rotation steps, each row followed by its count of steps:
The counts run from 0 to 209.
[-3.87 -3.05 -1.69  1.63 -1.63  3.05 -2.65 -1.02  0.01 -1.55 -5.55 -0.55
 -2.51 -0.71  2.82 -6.79 -0.41  0.89 -2.61 -2.39  0.20 -5.24  2.12 -1.05
 -1.34  3.04 -3.13  3.38 -0.45 -0.53 -0.24  1.04  0.91  0.78 -2.45  1.83
 -0.19] => 105
[-1.62  0.58  4.66  3.60  0.26 -1.76  0.25 -1.99  0.69  0.54 -3.93  3.03
  0.14 -1.20  1.04 -5.16 -0.47  3.65  0.41 -2.01 -1.32 -2.89  4.93 -1.65
  1.53  1.08 -1.74  5.93 -1.86 -0.21 -0.16 -0.71  0.10  1.45  0.15  3.34
 -3.76] => 11
[-1.19 -3.12 -0.16  0.80 -0.85  4.06 -2.40 -0.53 -1.07 -1.13 -5.81  0.43
 -2.94  0.34  2.04 -6.87  1.09 -0.38 -2.69 -3.43  1.06 -4.64  2.16 -0.73
 -0.90  3.00 -1.65  2.23 -2.23 -0.61  0.35  3.20  1.65  1.30 -2.62  0.93
 -0.87] => 106
[-2.51  2.53  2.52  1.53  2.26 -0.80 -2.13 -2.32 -0.04 -2.99 -5.77  2.30
 -0.36  1.11 -0.80 -2.84 -2.11  2.31 -1.17 -1.91 -0.40 -5.24  3.43 -1.87
  0.63  3.80 -0.61  4.99 -1.69 -2.47  2.02  1.72  0.26 -0.08  1.19  2.73
 -2.76] => 32
[-1.51  5.44 -0.51  3.69  0.97  1.47 -2.56 -4.29  0.57 -4.90 -0.65 -0.18
  1.09  0.21 -2.14 -2.61 -1.90  0.49 -1.44 -1.09  0.40 -5.07  5.48 -0.58
 -1.22  0.66  1.50  3.49 -0.38 -1.71  1.76  0.98  0.91 -0.94  1.83  1.70
 -4.29] => 43
[ 1.64 -0.16 -1.45  2.84 -2.75  3.38 -6.08 -1.57 -0.97 -1.94 -2.19  0.11
 -3.81  0.39 -0.59 -5.77  0.29 -1.26 -1.47 -2.38  0.91 -3.48  3.97 -1.88
 -3.65  0.23  0.35  2.26  0.02 -1.09  0.19  4.01  2.24  1.23 -2.75  1.92
 -0.26] => 118
[-1.05  2.37  3.10  2.85  1.40 -2.75 -1.15 -3.79  0.13 -1.69 -5.98  2.79
 -0.27  0.64  1.64 -4.16 -0.01  3.04  0.76 -1.72 -2.57 -3.81  2.86 -2.61
 -0.62  2.45 -0.68  4.18 -1.79 -0.65 -1.33  0.61 -0.74  1.80 -0.12  3.89
 -3.27] => 182
[-0.65  0.51 -1.91  3.73  0.61  2.59  0.04 -2.14 -0.61 -5.15  0.90 -1.79
  0.99 -2.66 -1.00 -2.43 -2.02  1.60 -1.02 -4.60 -0.54 -4.48  5.66 -0.78
  0.92  1.29 -0.34  5.76 -2.50 -1.33  3.31 -1.31  3.36 -0.71  1.89  0.58
 -0.61] => 64
[-2.28  3.11  0.01  3.39  1.76 -1.86 -3.22 -3.91  1.27 -3.27 -1.76  1.29
 -0.11  0.13  0.61 -1.65 -3.52  2.93 -1.55  0.18 -2.22 -5.39  3.87 -2.42
 -2.70  0.05 -0.29  4.39  0.92 -1.51  0.13  1.26  0.39  1.32 -1.13  5.15
 -2.25] => 194
[ 1.42 -1.10 -1.95  2.61 -4.05  2.50 -1.03 -3.34 -1.47 -2.95 -0.60  0.85
 -3.89 -1.18 -1.47 -5.67 -3.56  1.43 -1.73 -2.19 -1.06 -2.22  6.34 -0.72
 -1.62 -2.00 -0.76  4.18  3.03  0.01 -2.28 -0.65  1.58  1.15  0.65  2.03
  1.71] => 137
[-2.58  3.49  2.56  2.12  2.29  0.67 -0.68 -3.68  1.16 -3.07 -5.60  2.46
 -1.02  1.92  0.28 -4.54 -1.36  3.08 -2.19 -0.43 -1.72 -4.13  1.87  0.13
  0.86  1.15 -0.61  3.26  0.99 -0.20 -1.94 -0.54 -2.85  2.59 -0.26  3.15
 -4.22] => 185
[-0.21 -0.09 -2.75  2.26 -1.98  5.49 -4.75 -2.52  0.46 -3.43 -2.38  0.52
 -2.75  1.43 -0.45 -5.99 -0.56 -0.04 -4.12 -0.70  0.70 -3.73  2.35  0.08
 -2.79 -1.41 -0.13  1.06  1.41  1.44 -2.00  1.87  0.19  3.18 -4.27  0.41
 -1.16] => 115
[ 5.28 -2.07 -0.56  2.68 -2.39  3.17 -2.06 -3.18 -2.60 -0.78 -0.67  2.53
 -2.58 -0.79 -2.26 -5.93 -2.03  1.08 -0.74 -3.22 -0.09 -1.31  7.11 -1.77
 -2.20 -1.61  1.11  2.30 -1.25  0.08 -0.51  1.55  2.91  1.95  0.28  2.23
 -0.83] => 139
[ 1.38 -2.43 -2.15 -0.40 -2.16  3.27 -2.05 -3.23 -2.37 -2.39 -5.66  1.33
 -4.28  0.85 -1.29 -5.41 -3.04  0.99 -3.88 -2.38 -0.08 -3.34  3.42 -0.98
 -2.50  1.81 -1.40  1.80  0.74 -0.31 -1.55  1.33  1.16  2.56 -0.74  0.65
  2.34] => 126
[-1.36  4.46 -0.94  3.35  1.51 -0.39 -4.70 -3.61  1.13 -5.60 -2.87 -0.34
  0.48  1.33 -1.91 -0.05 -4.19  2.20 -2.47 -0.53 -1.42 -5.78  2.05 -0.32
 -1.98  1.23  0.67  4.54  0.43 -0.38  2.17  0.40  0.22  2.24 -0.39  1.57
 -0.92] => 40
[-0.68 -0.54 -1.63  4.96  0.38  5.24  0.18 -0.87  1.36 -4.24  1.76 -2.20
  1.09 -2.11  0.92 -5.03  0.17  1.49 -2.49 -3.85 -0.03 -3.18  3.15  2.45
  2.30 -0.76 -1.24  4.29 -2.02  1.80  1.36 -1.15  1.41  2.19 -1.41 -0.46
 -2.60] => 79
[-0.20  1.24 -2.31  2.47 -3.35  1.84 -5.84 -2.69 -0.21 -4.43 -4.92 -0.37
 -2.11  0.94  0.34 -5.50  2.16 -0.30 -1.15 -2.44  0.37 -4.19  1.38 -1.67
 -3.34  0.52 -0.47  3.43  0.28 -0.25 -1.23  1.33 -0.19  1.67 -2.90 -0.78
 -0.10] => 113
[ 0.27  2.25 -1.35  2.12  2.89  1.06 -3.81 -3.41  0.06 -3.24 -1.21  1.00
  0.83  0.54 -2.00  0.08 -4.56  2.39 -2.98 -0.95 -0.51 -5.27  4.81 -1.43
 -2.69  1.83  0.64  3.23 -1.67 -0.88  3.09  2.30  2.57  1.34 -0.05  2.95
 -1.37] => 45
[ 3.42 -1.94 -0.06  2.56 -3.23  2.57 -1.84 -1.93 -2.24 -2.01 -0.43  0.73
 -4.23 -0.30 -2.60 -6.39 -2.81  0.87 -0.82 -3.81 -1.70 -1.88  5.81 -1.31
 -1.43 -1.30  0.32  4.22  0.57 -1.23 -0.50  0.76  2.74  1.00  0.73  2.16
  1.46] => 138
[ 4.86 -2.88  0.08  1.73 -2.44  0.43 -0.02 -4.22 -2.12 -2.60 -4.26  2.80
 -1.74  0.29 -0.87 -4.10 -2.50  3.83 -0.85 -2.99 -2.66 -2.02  4.09 -1.08
 -1.38  0.22 -0.43  3.72 -0.53  1.36 -1.89 -1.58  0.69  4.65 -0.40  0.72
  2.08] => 146
[ 4.00 -1.72 -0.83  2.32 -3.48  0.28  1.11 -4.94 -2.31 -2.29 -4.15  2.78
 -0.98 -1.04 -0.87 -4.94 -0.62  3.27  0.92 -3.08 -1.63 -1.66  5.71 -1.67
 -1.82  0.38 -0.82  3.56 -0.73  0.82 -2.86 -1.98  0.88  2.61  0.84  0.66
  0.79] => 145
[-0.56 -1.90 -3.70  2.25  1.45  3.31  2.20 -4.11 -0.27 -3.91 -0.49 -0.55
  3.14 -2.73  0.40 -2.34 -3.09  2.96 -3.09 -3.09 -0.04 -4.65  5.08  0.06
  0.21  1.56 -1.79  2.96 -3.34  1.64  1.80 -1.92  2.23  1.51  0.52  0.20
 -1.64] => 67
[ 0.57  6.11  1.05  2.45  3.03  2.36 -3.56 -4.05  0.50 -4.93 -3.69  1.66
  1.10  2.64 -2.98 -2.70 -1.09  0.93 -1.98 -1.20  0.73 -4.97  3.15 -0.02
 -0.01  0.77  1.80  2.39 -1.67 -0.71  1.40  1.51 -0.30  1.83  0.71  1.07
 -4.82] => 38
[ 0.44  0.92  2.93  2.32  2.81 -2.11 -2.78 -3.45  0.42 -1.35 -6.09  3.07
 -0.25  1.71  1.44 -2.84 -1.44  4.03 -1.54 -1.45 -2.83 -4.44  1.38 -2.02
 -1.32  2.19 -0.56  3.09 -2.23  0.42 -0.89  1.64 -0.98  4.38 -1.44  3.88
 -2.68] => 183
[-1.32  3.99  0.10  0.54  2.32 -0.76 -0.89 -3.73 -0.08 -5.74 -6.04  0.87
 -1.13  0.60 -1.51 -2.63 -2.31  2.11 -1.44 -2.05 -1.81 -4.93  3.49 -1.95
  1.02  2.12  0.29  3.53 -0.12 -2.72  0.82  0.60 -0.75  0.61  2.32  2.39
 -3.33] => 202
[-1.33  2.44 -0.83  1.24  1.51  1.15 -1.09 -3.34 -0.65 -4.64 -3.18 -0.32
  0.31 -0.49 -1.62 -1.43 -3.09  1.72 -1.11 -2.59 -0.35 -5.29  5.75 -1.55
 -0.36  3.52  0.19  4.24 -1.88 -3.26  3.53  1.05  2.61 -1.32  2.88  1.99
 -1.25] => 48
[ 2.71 -2.17 -1.61  2.04  2.18  3.45  1.33 -2.61 -1.34 -3.89 -2.30 -0.61
  2.53 -1.79  0.03 -2.87 -0.02  2.06 -2.09 -4.75 -0.20 -3.78  3.83  0.23
  1.56  2.83 -0.14  2.86 -5.85  0.72  2.86 -0.25  2.45  2.02  0.31 -1.63
 -2.22] => 70
[-0.98  1.96  3.31  4.48  0.01 -0.19 -0.07 -3.09  1.73 -2.12 -2.82  2.37
 -1.57  0.95  1.15 -6.30 -1.03  3.78 -0.93 -1.44 -3.11 -1.91  1.71  1.26
  2.50 -1.60 -0.92  4.85  1.65  1.79 -2.98 -2.66 -1.84  4.09 -1.20  2.48
 -2.81] => 169
[-1.27  3.12 -0.38 -0.04  3.77  1.47  0.31 -4.35 -0.35 -4.61 -5.71  1.82
 -0.05  0.60 -0.81 -3.11 -3.60  1.93 -3.04 -1.23 -0.67 -5.15  4.35 -0.76
  0.29  1.46 -0.55  1.70  0.55 -1.70 -0.17  0.57 -1.41  0.94  2.01  2.95
 -4.25] => 201
[-3.16  4.16 -0.48  1.63  2.34 -0.25 -1.51 -4.92  0.92 -4.99 -6.03  2.23
  1.21  1.22 -0.14 -2.05 -3.04  3.10 -3.15  0.40 -0.28 -5.75  2.44 -0.41
 -0.77  2.03 -1.18  3.31  0.35 -0.19  0.20  0.05 -1.39  1.97  0.25  1.34
 -2.59] => 35
[-2.50  0.57 -1.02  4.71 -2.23  3.83 -3.03 -1.03  1.08 -4.11 -2.01 -1.75
 -0.64 -0.79  2.19 -6.79  3.77 -0.48 -1.09 -3.10  0.94 -4.07  1.39  0.80
  0.28  0.54 -1.09  4.73 -1.48  0.44  0.13 -0.27 -0.22  1.16 -3.24 -0.94
 -2.53] => 96
[-1.07 -1.67 -1.02  2.94  0.13  4.64 -3.55 -0.37  1.07 -3.32 -2.89 -0.67
 -1.16  0.31  2.21 -5.40  1.01  1.70 -4.11 -2.84 -0.46 -3.93  0.00  1.99
  0.91  1.12 -2.18  3.42 -1.55  2.26  0.09  0.25 -0.02  4.06 -4.72 -0.80
 -1.07] => 94
[-2.93 -1.49 -0.18  4.37 -1.65  3.05 -3.65 -0.34  0.70 -1.63 -1.49 -1.41
 -2.09 -0.83  2.85 -7.04  1.22 -0.10 -1.07 -2.93  0.36 -4.59  2.49 -0.70
 -1.00  1.73 -2.01  4.99 -1.29 -1.00  0.69  2.34  1.47 -0.31 -3.20  1.71
 -1.10] => 101
